(in the rows, 100 means zero)
Which row each row swaps with, under one turn or mirror:
j_460: [101,92,105,86,137,114,100,108,101,82,94,101,99,84,94,107,74,110,103]
j_597: [90,103,114,123,117,113,99,99,126,80,100,105,94,91,124,106,99,120,96]
j_672: [92,94,107,122,125,106,102,127,108,84,108,102,94,93,100,86,105,119,119]
j_76: [106,97,137,112,124,121,104,114,119,71,114,95,98,102,89,99,110,119,94]
j_903: [108,94,90,99,104,108,86,103,111,84,92,103,99,83,95,96,72,106,78]
j_53: [108,92,106,104,96,118,114,104,106,80,112,104,110,101,78,89,65,112,119]
j_275: [99,94,105,114,100,116,107,101,98,70,100,109,93,95,104,107,81,111,59]
j_569: [103,102,102,99,101,104,123,96,106,73,92,111,90,97,88,100,121,114,68]
j_212: [97,96,130,107,116,118,98,103,95,101,109,116,108,110,82,120,88,114,101]
j_687: [89,122,123,116,93,98,90,101,115,86,106,104,99,97,106,108,94,102,99]
j_829: [121,85,87,94,118,110,95,110,104,78,106,107,96,92,67,102,96,108,103]
j_550: [74,96,104,99,104,99,120,95,100,104,109,97,97,94,87,98,110,109,81]
j_82: [101,121,80,93,120,116,122,109,111,87,93,102,95,85,105,96,93,102,100]
j_694: [104,98,113,106,103,119,108,115,118,73,128,105,87,106,75,91,85,93,94]
j_109: [99,85,83,102,91,108,122,97,102,75,85,105,102,91,91,96,90,135,103]
j_994: [92,89,124,94,112,115,98,101,106,88,100,99,98,93,89,89,129,123,113]
j_284: [97,97,99,99,101,112,136,105,109,78,92,107,100,95,90,85,63,107,88]
j_437: [103,91,93,74,112,106,103,97,93,81,97,109,89,89,94,87,112,107,85]
j_149: [102,100,109,96,107,121,117,111,114,77,102,107,105,106,90,94,89,112,138]
j_678: [108,101,117,99,111,114,97,105,118,79,118,109,80,119,102,95,120,112,108]
j_623: [98,107,98,104,115,115,118,95,103,110,94,90,103,115,80,104,80,120,101]
j_126: [83,95,101,119,82,98,124,91,99,92,106,89,99,98,109,97,86,121,101]
j_748: [113,102,127,91,100,115,97,116,115,93,109,119,91,91,88,87,111,93,109]
j_547: [93,87,102,116,102,106,116,96,102,108,96,108,111,83,90,86,89,115,122]
j_171: [101,102,90,116,101,100,108,93,117,91,107,96,88,104,101,116,121,118,93]
j_907: [84,95,127,123,95,97,114,110,105,104,112,106,96,101,100,98,85,108,116]
j_525: [114,98,125,100,109,103,97,114,99,85,115,115,85,103,73,108,112,97,106]
j_99: [110,106,96,105,80,109,102,107,113,64,99,93,84,102,110,79,103,107,105]
j_466: [111,92,117,122,100,107,110,119,103,91,118,122,96,107,71,102,82,113,108]
j_348: [92,97,121,97,94,110,106,107,105,110,109,99,118,109,78,107,85,113,110]
j_962: [100,92,114,84,105,105,127,110,108,81,90,91,80,101,99,90,116,114,77]
j_929: [106,107,109,87,112,110,106,98,95,88,101,99,98,69,99,107,102,95,77]
j_499: [90,105,116,115,124,108,117,110,98,77,92,78,90,111,107,103,91,121,114]
j_583: [120,76,116,106,101,104,97,112,98,87,104,109,81,88,104,97,121,114,110]
j_113: [84,93,90,106,89,101,121,102,94,73,93,98,93,84,120,92,99,110,107]
j_703: [99,98,103,81,104,103,105,104,97,96,90,92,106,104,84,86,106,118,125]
j_344: [110,97,103,113,86,106,103,105,105,86,109,107,88,103,97,112,86,115,134]
j_560: [102,91,98,136,92,112,90,107,105,85,107,101,91,91,96,83,79,105,93]
j_497: [98,102,92,111,89,101,132,96,99,94,96,111,94,98,88,107,90,117,74]
j_853: [107,87,114,111,121,101,107,111,102,76,87,95,99,103,83,98,70,118,76]
j_201: [108,98,97,118,102,110,131,105,113,78,102,88,82,106,102,96,71,108,109]
j_143: [94,96,118,116,115,103,92,105,122,99,102,90,100,118,99,113,92,130,100]
j_358: [99,110,98,109,107,120,98,98,105,78,87,115,112,72,103,85,86,101,109]
j_349: [110,99,101,88,83,114,109,103,110,76,105,117,106,80,95,102,108,98,78]
j_506: [103,85,128,96,106,103,114,117,103,81,114,92,95,117,85,115,115,118,102]
j_974: [100,97,85,82,96,122,123,100,88,80,91,88,91,104,85,98,105,117,91]
j_422: [98,90,100,111,76,108,112,112,107,73,104,88,96,99,100,93,76,108,74]
j_750: [122,98,121,102,113,113,87,120,107,75,110,110,86,96,96,103,97,89,83]
j_509: [105,112,121,122,104,101,96,95,116,107,99,114,108,97,98,111,85,102,91]
j_282: [115,109,103,83,101,122,105,101,108,64,102,92,75,91,104,97,103,96,95]
j_787: [127,97,99,80,106,121,126,96,113,85,90,109,88,101,96,104,109,118,96]
j_493: [92,97,113,93,119,103,106,110,101,66,86,95,109,100,76,93,76,121,84]
j_217: [104,97,111,117,83,125,90,108,104,86,117,106,90,101,93,92,115,108,119]
j_172: [98,99,119,94,122,109,111,101,108,97,89,103,107,103,96,106,119,118,72]

j_694 is swapped with j_550
j_344 is swapped with j_109
j_282 is swapped with j_994
j_506 is swapped with j_349
j_499 is swapped with j_358
j_583 is swapped with j_787

Which row each row swaps with, under one turn or mirror:
j_444: [76,92,122,98,113,78,101,96,85,105,115,110,105,94,106,80]
j_43: [100,97,123,75,121,97,101,107,119,93,127,127,102,108,99,88]
j_199: [119,90,103,103,107,124,95,92,78,99,123,110,99,102,97,98]
j_679: [107,97,102,86,107,88,84,101,94,113,140,106,91,86,97,74]
j_325: [123,92,122,86,113,81,108,94,117,98,110,97,100,96,89,94]
j_840: [76,96,112,97,111,114,103,104,62,96,117,107,110,89,91,93]
j_752: [104,98,123,76,135,98,102,96,70,109,117,90,101,103,82,98]
j_791: [101,86,97,90,107,111,105,107,106,87,108,88,90,105,80,75]
j_179: [94,93,125,46,105,110,101,102,80,98,111,98,104,88,89,97]
j_491: [101,93,113,71,108,79,94,101,124,103,119,100,101,88,91,93]
j_157: [106,96,135,93,99,97,86,101,85,103,127,111,117,67,102,89]
j_814: [100,101,114,123,110,97,100,106,85,101,120,110,111,99,101,87]
j_818: [113,96,126,85,104,67,95,107,94,104,121,104,102,92,89,70]
j_721: [91,95,124,84,107,90,103,116,67,89,131,112,105,93,111,90]
j_688: [103,87,122,78,130,106,123,108,88,103,121,95,98,118,82,95]
j_458: [82,99,121,94,102,95,79,96,107,91,133,116,106,79,100,92]
j_216: [88,91,116,90,102,115,115,96,99,81,113,84,84,98,78,92]
j_802: [104,82,105,79,114,119,93,102,124,96,119,100,114,99,104,78]
j_898: [88,89,142,63,106,83,95,106,80,97,119,98,102,92,94,98]
j_982: [107,103,126,74,107,101,99,103,118,81,128,113,120,95,104,75]
j_63: [101,107,129,86,111,105,75,90,80,98,122,111,122,77,94,83]
j_699: [112,92,139,102,96,102,102,103,96,97,115,112,113,67,96,81]
j_324: [105,79,113,100,95,114,112,95,80,97,120,86,97,75,81,89]
j_203: [112,85,113,80,116,116,102,102,81,100,111,88,88,119,80,83]
j_64: [89,93,117,82,114,107,109,98,125,95,114,113,100,114,95,97]
j_326: [91,114,113,66,111,105,82,106,82,97,135,93,113,81,95,83]
j_751: [107,97,127,105,107,75,96,95,74,99,126,109,102,87,90,89]
j_303: [115,96,133,90,105,102,90,106,91,103,135,109,123,70,100,79]
j_655: [103,82,114,83,99,119,130,116,104,92,117,101,93,96,97,86]
j_28: [97,92,129,78,113,110,113,106,117,106,118,105,85,118,93,94]
j_642: [96,97,119,55,114,128,100,94,79,100,127,98,111,95,100,80]
j_138: [112,95,120,99,100,98,105,113,87,104,120,109,121,69,76,81]
j_397: [112,95,118,89,111,136,97,87,114,100,116,105,106,88,84,80]
j_731: [109,93,122,99,114,144,102,103,99,101,121,103,101,98,87,94]
j_14: [107,97,128,102,115,138,101,96,76,98,123,107,96,97,95,92]
j_233: [77,89,114,82,107,136,96,101,98,105,109,97,106,88,85,94]
j_946: [87,95,110,66,131,107,88,104,86,104,118,90,103,109,83,102]
j_232: [119,97,120,90,110,142,97,102,92,101,124,99,108,98,97,91]
j_26: [113,94,128,74,100,69,110,99,92,97,118,97,101,95,102,98]
j_498: [94,103,127,63,125,111,100,90,81,95,123,95,98,115,97,101]
j_228: [106,86,103,85,110,117,87,120,92,91,104,83,112,102,79,85]
j_438: [89,96,105,85,110,78,88,104,73,102,121,101,99,91,97,71]
j_333: [77,95,127,59,107,92,98,96,78,97,124,99,105,84,88,99]
j_744: [112,85,115,101,109,119,119,98,91,105,101,93,96,102,76,90]
j_57: [101,92,136,68,112,84,114,99,120,99,117,103,110,90,93,84]
j_135: [97,87,108,105,92,104,113,96,112,87,120,113,96,80,95,88]

j_333 is swapped with j_64
j_438 is swapped with j_791
j_157 is swapped with j_731
j_458 is swapped with j_233

